In the rows, 128 means zero.
One turn sends every row of this set to another row. A few are shown first. Where does it send the rows asked after them?
K_650: [111 111 152 116 119  98 155 155 124 128 130 121 145 132 112 101 162  98
  82 151 120 159 144 137 143 134 120 128 120 119 126 147 110 173 180 148
  99 123 155 112 109 131 139 142  63 114 107]
K_713: [104 120 114 153 119 119 118 121 108 106 114 128 159 129 112 105 180  97
 136 142 133 141 142 139 115 126 117 141 113 150 116 154 136 143 126 132
  85 134 150 147 141 156 120 146  55 131 128]
K_692: [108 132 129 174 124 118 123 123 106 126 141 120 161 147 100  92 171  94
 111 146 117 126 148 151 122 125 108 132 124 147 121 141 146 145 129 127
  80 128 139 116 150 145 110 145  75 123 129]
K_217: [101 106 141 116 122 112 168 149 122 134 129 123 139 115 113 113 156 109
  96 132 126 171 146 128 140 129 117 137 104 103 125 144 129 154 167 136
 102 127 152 151 101 149 131 142  71 107 111]
K_774: [113 120 148 127 138 130 107 127 124 117 131 139 129 137 125 139 121 108
 114 138  91 157 153 127 140 112 159 132 102 131 102 156 126 114 135 126
 128 108 123 153 164 132 103 123  92 115 104]
K_638: [127 107 141 127 130 106 155 136 115 146 139 109 137 129 115  94 155  98
  73 141 116 172 156 131 147 131 117 127 107 111 118 138 114 165 184 126
 102 130 147 126 120 141 128 126  72 116 116]
K_235: [111 139 125 179 118 106 123 148 109 142 131 125 147 127 108 100 168  97
 125 149 145 115 144 150 121 128 103 126 111 148 122 147 130 133 122 111
  94 134 132 139 121 162 125 139  72 121 113]
K_862: [122 144 123 142 105 125 164 138 141 125 136 126 160 152 109 110 157  97
  98 141 148 135 133 153 139 152 116 133 146 110 135 164 131 137 158 153
 107  94 120 120 149 136 137  94  72 118  91]
K_505: [112 119 140 121 124 110 147 156 117 140 125 112 141 112 123 119 163  97
  79 140 138 170 136 146 153 128 128 127  99 119 136 144 118 162 171 127
  97 137 144 140 105 157 147 131  58 121 106]
K_71: [132  90 112 143 143 161 122 135 122 113 126 130 133 140 114 160 155 109
 102 144 117 139 163 130 141 134 162 155 121 142  81 154 113 171 136 137
 119 132 156 125 153 140 163 121 100 114 123]
K_619: [110 116 119  81  97 195  91 144 123 147 129 127 141 136 127 137 147  93
 110 138 120 138 146 134 135 132 154 130 113 101 118 145 104 153 149 138
 114 126 116 129 135 136 140 115  69 123 103]
K_819: [120 134 158 132 148 134 101 141 125 146 132 138 127 136 113 128 148 104
 104 142  96 141 155 147 158 131 174 132 116 158 123 152 106 126 144 106
 111 127  99 123 157 134 129 100  92 119 101]
K_198: [123 116 129 154 150 167 118 134 109 128 129 139 133 139 108 191 153 102
  87 145 123 131 144 150 138 131 154 129 127 126 103 147 127 165 133 141
 100 126 154 123 138 139 142 122 104 121 116]
K_928: [116 102 117 138  95 108 120 116 108 130 121 131 116 142 125 132 154  98
 120 156 114 110 162 139 142 135 152 133 117  86  86 156  90 125 135 122
 116 129 110 109 158 124 120 159 113 128 122]
K_579: [115 105 145 164 121 136 120 150 117 136 142 146 120 142 108 173 129 109
  79 151 125 102 150 153 142 131 141 126 121 136 100 140 120 154 126 145
 117 113 147 115 126 133 153 123 110 118 101]
K_679: [ 97 120 114 133  94 113 130 142 108 119 114 136 132 134 125 161 162  99
 117 150 133 101 139 152 145 137 157 138 116  82 105 147 106 130 118 126
 108 124 107 120 147 132 128 176 104 120 108]
K_234: [118 121 118 121 128  90  85 126 116 139 103 104 170 133 122 137 166  95
 129 164 155 138 157 105 142 135  91 114 117 120 112 158 126 154 118 124
 125 130 126 124 136 133 120 118  93 118 110]
K_805: [114 124 117 142 112 120 163 137 138 123 138 145 141 126 108 102 145 107
 125 146 156 138 143 143 136 146 107 123 124  89 126 167 118 129 145 142
 112 110 128 147 143 140 142  84  69 130  84]
K_742: [102 108 126 113 106  91  82 115 121 132 109 103 178 135 120 135 168 101
 114 157 143 144 153 117 159 131 100 130 117 140 124 148 140 153 112 137
 111 125 117 122 151 127 131 116  89 119 115]
K_670: [ 94 120 141 112 123 107  92 115 117 140 111 113 178 137 105 125 174 107
 130 159 142 127 158 116 150 143 103 126 129 128 134 158 145 153 117 130
 113 143 112 110 126 135 128 115 101 124 114]
K_443: [104 119 118 121 129  96 105 142 120 140 121 100 182 138 108 123 165 107
 124 157 149 123 157 111 152 137  93 128 118 122 121 143 142 163 107 117
 125 133 112 113 142 132 130 125 105 106 104]
K_160: [113 122 117 132 112 120 116 131 102 126 112 124 136 144 124 147 178  86
 107 155 122 105 145 157 147 144 169 133 131  99 106 151  90 145 141 122
 100 138 103  87 162 128 129 160 101 132 120]
K_809: [114 121 139 115 147 118 122 157 121  93 114 157 142 148 119 137 128 103
 124 145 109 124 142 122 125 133 160 122 120 125  97 149 107 147 136 133
 140 103 137 136 153 116 107 142  76 111  80]
K_779: [108 117 122  94  96 174 102 168 127 163 138 135 126 131 123 139 134  95
 117 140 127 122 149 129 124 131 131 120 112  88 109 140  96 144 140 135
 120 108 118 131 124 128 128 119  85 105  93]
K_960: [124 115 112 166 109  92 118 141 116 117 121 126 151 136 113  82 172  92
 127 154 137 120 152 139 119 133 108 136 115 163 102 148 108 151 131 124
 100 126 148 129 145 142 135 142  57 123 116]
K_515: [116 101 110 135 127 117 152 139 128 115 141 119 141 119 116  90 143  98
 115 135 152 154 149 141 131 133 116 131 120 106 114 161 113 139 157 153
 112 117 126 117 177 145 136  72  67 134 105]
K_59: [122  98 113  89  86 168  94 149 127 154 135 125 131 141 129 121 134  91
 103 137 117 132 158 124 132 133 140 131 110 108  99 133  88 152 151 137
 125 107 117 123 148 122 137 111  75 111 103]
K_207: [109 136 142 118 152 126 119 178 122 119 111 153 142 135 110 138 155 104
 118 139 122 113 136 145 145 147 174 130 123 152 125 141  95 152 135 109
 123 123 109 124 145 129 139 121  74 111  74]
K_242: [122  86 132 150 121 139 123 146 124 127 128 145 113 130 115 153 134 117
 110 150 131 111 165 131 135 136 152 144 115 141  84 163 105 149 134 138
 137 133 150 129 115 148 169 119 106 117 108]
K_52: [107 122 126  91 101 184 101 163 129 153 149 128 146 149 115 130 141  93
 101 145 111 122 145 139 137 130 140 124 122  95 117 134 106 162 143 142
 108 109 117 106 146 118 135 125  83 109  96]
K_845: [113 134 117 132 124 135 149 139 125 118 124 108 154 126 122 121 158  91
 108 126 162 155 132 152 125 138 128 138 134 119 133 170 131 130 167 160
 107 116 117 117 156 163 129  83  65 128 111]
K_253: [108 107 105 133 103 124 115 125 105 131 115 118 124 121 131 148 168  98
 117 143 128 125 152 151 157 131 170 147 105  98 102 149  99 125 127 110
 104 145  95 121 166 146 136 151 103 130 126]

K_59 goes to K_619
K_253 goes to K_160
K_960 goes to K_713
And these:
K_234 goes to K_742
K_809 goes to K_774
K_242 goes to K_71
K_505 goes to K_650
K_515 goes to K_845

